A single turn carries every row of the set below to another of its rows. Some are shown first; where does it send the rows asked next?
Tor: [-34 -11   3  22 -12 -25  17   5  45   0  19  -9   5]
mera: [-13   0  33  18 -15   6  -2 -15  15 -19  28 -10   9]
Seb: [  7 -25 -17  14 -22  -7 -38  18  14   2  -5   7 -14]
nik: [ 13 -19   6   1  28 -41   4   9   4  12  -7 -19  19]
napuf: [-14 -23  24  23  -9 -16   2  15  52  -7  12  14 -17]
Mepof: [  1 -16  10  20  13  11  18  27  -7  -5  11  33  -7]
folob: [-14  27  -2  35  24   7   3   8   7  -6 -21  -9  12]
redis: [-24  -1  24  20 -18  12   0 -11  13 -15  22 -13  20]
moteg: [-13   1  30  15 -12   4 -15 -16   9 -19  20 -20  12]
Bos: [  2 -11   8  20   5   7  23  28  -5 -13  -2  32 -13]
Zepe: [  5 -13   2  -6 -34 -28   8  21  45  -9  -8  11   6]
Rin: [  0 -29 -16  12 -17  -1 -41  20  14  -2 -10   6 -11]
lorob: [  1 -30 -20   3 -10 -13 -40  22  25  -1 -11   7  -6]
runi: [-17 -18  16   1  -8 -17  -9  19  52 -11 -14  -4  27]
ref: [ -2 -36 -19   3 -15 -12 -33  16  13  -9 -16   4 -10]
gaz: [ -6 -13  15  23   9   3  25  28  -9  -8   4  33  -3]
tid: [  6 -16   0  -2  32 -24  -2   7   3   8  -3 -21  33]
rad: [ 17  -6  -1  18  24  12   0   4  16   0 -41   2 -15]
Denu: [-27 -18   3  35 -25  -9  10  22  44   8   9   5   7]
beg: [ 12  -7   4   7  29 -37   6  -3   3   8  -3 -29  16]
bidod: [  8 -25 -22   7 -20 -19 -36  21  22   7  -5   4  -6]
bugu: [-17   2  21  19 -17   6 -14 -15   6 -15  19 -22  19]
bopu: [  4 -22   1   3  29 -35   4  11   2  13 -12 -19  26]
Belo: [ 19   7 -11  26   4  24  22  -4  11   8 -10  -3 -13]
ral: [ 23   7 -16  33  -1   2   9   6   8  18 -31  -7  -5]
Meso: [ -5  -8  12  27   0  -1  29  30 -12  -2   7  28   0]
goge: [ 14  34  13  31  23 -11   2   2  10  -9  -6  -5 -12]
nop: [ 14  31 -14  11  30  -8 -10   9  17  -7  -8 -11  -2]
givu: [  3  30 -24  13  27  -1  -9  12  15  -4 -15 -12   9]
legid: [ -8 -19   0  -8 -26 -18   7  25  46 -13 -16  13  13]
Zuda: [  9  -5  16   9 -28 -37  -2  16  46   1   2  -7  18]
sol: [ 18 -11   3  -1  29 -33   0   5   1  10   4 -20  24]
mido: [  7 -31 -21   9 -26 -19 -31  15   9  -1  -8   2 -11]
tifa: [ 12   1  -6  19  16  31  17  -4  16  -2 -16   1 -15]
Git: [ -1 -13   0   4  34 -30   4   2   5   5 -12 -29  24]
dov: [  0  -7  -2  26  -4   6  27  32 -11  -5  -2  29  -6]
foz: [-19  -2  28  16 -13  -5  -6 -16   3 -27  23 -15   5]
momos: [-30 -12  12  13  -3 -26  12   1  49 -10  20  -4  -6]
keza: [-27  -2  17  20 -18   1  -4 -10   1 -22  19 -18  17]
Loro: [  1 -12  -1  26   1   9  21  29 -12   4  14  28   0]

Git turns into mera
napuf turns into ral
nop turns into Tor
Now find these:
Seb turns into bopu
Mepof turns into mido

